0: [180 135  81  97 180 158  78 103 124  88 102 165 169 160 103 138 137 158
 120 115 133 107 144 144 131  76 172  87  85 168 100 162 111 113 108 156
  73 131  95 120 152 121  85 129 143 177 153 178]
1: [127  79 111  79 143 111 120 115 103  86 169 146 134 125  91 168 161 149
 176 106 172 161 179  96  97 178 155  99 136 128  86  86  76 122 101  83
 127 115 123 176 168 138 162 152 152  93 141 145]
2: [ 73  84 157 149 120 139 183 117 154 179 169 167  92  99 149 120 126  75
 146 141 105 105  70 140  97 113 100 150 131 109 174 160 181  94 131  86
 175 185 158 127 159 107 162 108  82  91 127  80]
3: [ 71 158 176 100 134 155 183 143 128 151 158  81 104 118 112  78 170 112
 141 120 147 161 105 163 136  90  93  82 129 128 151 139  81 101 120  97
 106 180 177  74 164 110 181  92  84 168 171 126]
4: [ 92 138 148 174  80 137 143 108 131  97  90 148 169 155 184 150 110  86
  85  96  96 114  81 158 164 136 160 178  73 114 162 102 176 120 120 176
 166 145 105 127  77 112 104  78 143 177 134 124]
5: [171  96  92 135 162  76 141 143  91 142 155 113 141 129 161 168 124 123
 148 150  93 159 177  91 113 162  81 173 106 144  79 109 181 122 115 132
 101  80  88 153 103  77 106 171 180 121 169  98]
6: [ 94 133  78 165 138 162 159  98 168 172 181 167 145 113 107 145 149  98
 136  87 138 145 105 112  85  78 125  73 115 133 174  88 132 122  92 153
  92 120 123 150  82 100  71 185 122 175 178 180]
7: [159 170 167 139  85 186  94 101  82  86  79 139 129 146 165 106 121 144
 101 152 154  84  93 140 173  87 169 103 150 130 123 141 134 155 176 158
 110 129 119  85  73 121 115  96 110 182 106 175]
8: [101 119  85 114  78 183 108 131 152 121 111 169 150 164 163  89 158 149
 143 143 163  77 109 175 127  71 155  80 138  84 132 176  99 145 131 123
 136 124 105  88  94 172 118  82 152 184 102 168]
9: [178 124 141 135 115 151 155 119 112 132 102 102  80 118 177  94  72 107
 104 155  86  89 133  86 159 171  90 161 171 142 146 165 153 162 180 132
 178 115 128 167  94 126 155  78 136 107  85  78]
10: [ 78 147 106 165 101  95  90 119 103 160 144 134 150 167 140 175  96  75
  87 108 112 170 123 112 113 169 130 173 143 149 160 121 176 117 145 163
  94 183  77 181  82 100 132 161 122  91 132  75]
11: [173 133 178 125 124 160  83 103 145  79  81 132 166 150 145 124 117 135
 115 115 152 100  84 172 173 108 179  94  92 103 148 118  92 101 150 160
 129 110 140  81 164 145  83  78 157 170  97 182]
12: [129 170 146 170 106 167 118  94 175 179 116 153 159 118 145 122 110  77
  85 129 117  89  72 177 152  83 155 119  96  86 181  90 185 127 101 135
 141 164 154 106 101 131  71 182  75 149 102 138]
13: [ 82 126 106 153 108 100 104 129 114 132 144 151 173 155 149 175 131  84
  80 117 165 159 158  77 143 143 113 161 136 163 125  79 141 134  80 174
  89 162  98 181  73 100  90 182 117 114 174  98]
14: [180 138 153 107  87 132  85 115 112  79  88 104 148 134 147 122  93 137
  83 120 154  93 167 100 155 159 174 147 168 140 135 125  99 180 176 165
 122  92 121 171 101 107 162  78 157 114  81 138]
15: [164  86  78 109 136  86 178 143  98 158 127 118  90 139 175 143 140 165
 160 159 119 112 177 117 101 145  79 168 113 105  76 176 120 131 152  95
 129  94  79 160  98 131 162 152 180 105 129  87]
16: [157 124  88  81 173  83 113 129  89 114 144 111  97 155  84 159 175  98
 146 103 121 159 179 119 150 150  90 178 106 144  79 162  76 171 124 130
  99 141  93 143 168 117 176  96 164 135 139 115]
17: [166 117 136 100 150 114 162 112  98  83  93  79  92 141 149 141 124 151
 178 117 119 159 167 168 108 180 104 150 103  98  90 137  76 127 171  83
 164  85 102 118 145 159 176  78 178 133 136 129]
18: [138  79 118 165 110 102 183 163 105 179 172 148  76 115 156 127  93 140
 162 171  70 121 102  93  97 150  88 164 157  82 148 134 178 124 120  86
 182  83 182 129 103 145 136 110 110 128 136  82]
19: [ 96 170 139 100 152 186 173 126  93  97  86 111  78 160 103 134 175 137
 164 150 142 112 112 179 129 131 123 119  87  82  97 102  76 143  78 107
 120 150 158 104 164 163 171  78 115 182 134 157]
20: [145  89 116  88 122 104 108 110 112  81 146 155 152 134 121 159 168 147
  97  92 177 173 174  82 131 162 165 110 145 170  93  95  76 138  96 139
 127  85 133 181  77 121 115 138 157 105 157 175]
21: [143 184 181 167 122 132  76  91 103  86 130 102 115  83 149 138 151 140
 164 136 121 173 116 133 173 136 111  75  89 151 121  83  90 101 131 165
  75 152 163 104 178 172  95 110  91 112 160 168]
22: [103 182 102 111 129  86  78 110 140 104 153 102 118 125  96 152 144 175
 160  92 156 168 165  98 164 111 120  78 175 170 123 132  76 148 124 142
  78 134  91 169 115 149 139 164  87  86 141 182]
23: [124 161 139 121 178 128 152  94 152  86 155  72  97 106  84 141 144 154
 183 108 107 175 151 100 113 180 113  85 166 128  93  83  78 103 138  90
 136 136 165 162 175 119 169 122  98  79 171 129]
24: [138 158  97 174 138  88 185 133  79 174 169 104  78 132 100 143 161 107
 183 148  70 114 174 103  87 162  88 140 154 121 111 127 153 173 120  79
 117 106  95 118  94 133 113 178 150 128 162  82]

[129 154 141 170 106 137  99 129 186  86 151 167 159 109  77  92 135 177
 106  85 147  89  70 114  83  90 172  75 171 161 181 141 165 145 108 174
 127 120 126 153 124  98  88 117 136 100 122 157] 6
[ 85 114  76 179 155 155 127 168 107 116 165 137 108 102 168 145 131 147
 180 117  93 182 167  93 136 124 118  80 159  96 125  72 137  80 113  76
  94 108  88 171 129 140 155 185 138  91 148 164] 1
[145  86 162  79 122  83 138 159 142 109  93 153 101 106  96 122 128 149
  90 131 110 100 147 128 118 138 107 164 157 165 176 179 123 145 169 114
 182  94 168 132 175 140 176  80  94  84  76 110] 9
[180 156 146 167  85 160  80 115 177 135 125 165 178 120 135  87 107 100
  90 131 172  75 133 170 152  78 148 115 124 103 116  74 174 159  80 179
  94 113  95 136 143  96  95 143 159 149 104 126] 12
[159 177 167 151 124 137  90 108 149 144  93 125 152  83  86 147 119 140
  80 131 112 107  88 103 169 120 153  71 110 177 176 162 162  99 169 135
 103 185 116 139 117  93  92 180  73  82 132 157] 12
[154 100 132 156 159 141  78  89 126 100 127 174 180 164 128 134 114 158
 132 101 175 145 130  79 113  78 172 101 108 163 109  90 123 148  85 170
  82  87 121 143  96 107  71 143 147 170 157 182] 0
[113 105 167 146 131 148 122 161 172 186 125 125 178 118 107  80  89  84
 101 171 131  86  74 154 129  71 137 161 136  91 179 155 185 110 106 123
 150 157 177  74 159  77  90 150  94 142 104 112] 12
[ 87 121 134 121 115 100  83 122 103  88 148 141 169 136  89 178 137 109
 157 106 168 175 163  86 108 173 162 145 150 156 104 102  76 127 122 130
  94 180  79 181 152 138 160 159 108  79 132  92] 1
[ 94 131 113  93 162 121 185 143 112 107 134  83  76 134  89 122 154 144
 171 159  91 142 147 168  99 173  81 143 136 107  95 155  76 106 136  76
 173 124 156 113 171 175 178  82 161 128 122 103] 17
[134 135 160 109 162 141 104 173 135 172 130  72 152 125  96  75  89 116
  90 113 112 110  95  82 150 108 141 161 178 142 183 167 185 141 169 153
 129 178 161 146 122  72 101 119  82  93  99  82] 9
[180 124 176 111  87 151  76  89 161  86  88 158 169 113 154 117  93 114
  80  99 142  98 130 142 162 104 179 101 124 161 174 127 118 143 176 172
 131  94 140  99 154 124 108  78 147 140  85 166] 11
[ 82 177 109 137  94 121  76 119 165  93 181 102 171 102 170 138 121 147
  92 127 145 154 102 126 183  73 158  75 173 151 146 109 134 129 134 165
  80 148 142  95  98 110  90 166  80 116 160 180] 22
[129 126 120 114 129 102 183 163  86 153 125 116  73 143 152 110 126 149
 174 159  89 147 170 163 106 176  88 152 101  77  90 107  81 115 101  83
 166  78 142 134 140 172 181  96 166 158 136  96] 17
[161 147 116 109 122 123  80 159  86 118  93 139 136 139 133 168 172 175
 113 124 149 105 153 100 169  94  90  73 126 179  97 160  90 108 131 174
  73 145  84 127 101  82 115 152 145 156 169 180] 0
[178 135 146 132  99 146  76 136 186  95 107 148 178 111 119  85  79 156
  85 108 152  80 109 149 152  73 169 103 124 161 165 167 178 122 117 172
 101 143 130 155 166 112  92  94 136  86  99 131] 11
[127 184 160 165  76 158 104 126 145 130 107 130 164  99 177 131 114  75
  76 157 107  96 105 170 180  87 165 140  87  89 174  83 181 152 120 144
 106 176 142  95 117 133 111 152  80 149  83 119] 12
[143 105  78 118 173 181 111  96 114 163 162 179 155 162 138 120 151 135
 150 129 114 121  91  89  83  87 123 166  92 123 102 100 178 134  82 149
 113  78 175 104  80 138  71 168 140 184 134 164] 6
[ 80 117 113 144 138 121 101 129 105  90  97 102 152 178  93 180 124 147
 146 134 156 182 158  89  76 164 146 143 106 161 158  88  83  96 120 107
 110 178  77 171 131 117 134 159 168  79 171 126] 1
[143 142 116 142 131 139 178 147 107 174  95  93  80 153 172 127 100 116
 185 166 114 128 160 158 108 178  86 147  99  70  81  74  88 113  87 104
 159  85 147  95 124 159 153 124 171 179 136 110] 17
[108 145  97 144 113  97 185 166 112 179 153 113  78  85 128 101 147 149
 164 155  70 133 121 179  92 166 116 157  87  79 123 127 141 134  96  74
 175  92 175 104 145 177 162 159 119 137 104  80] 18
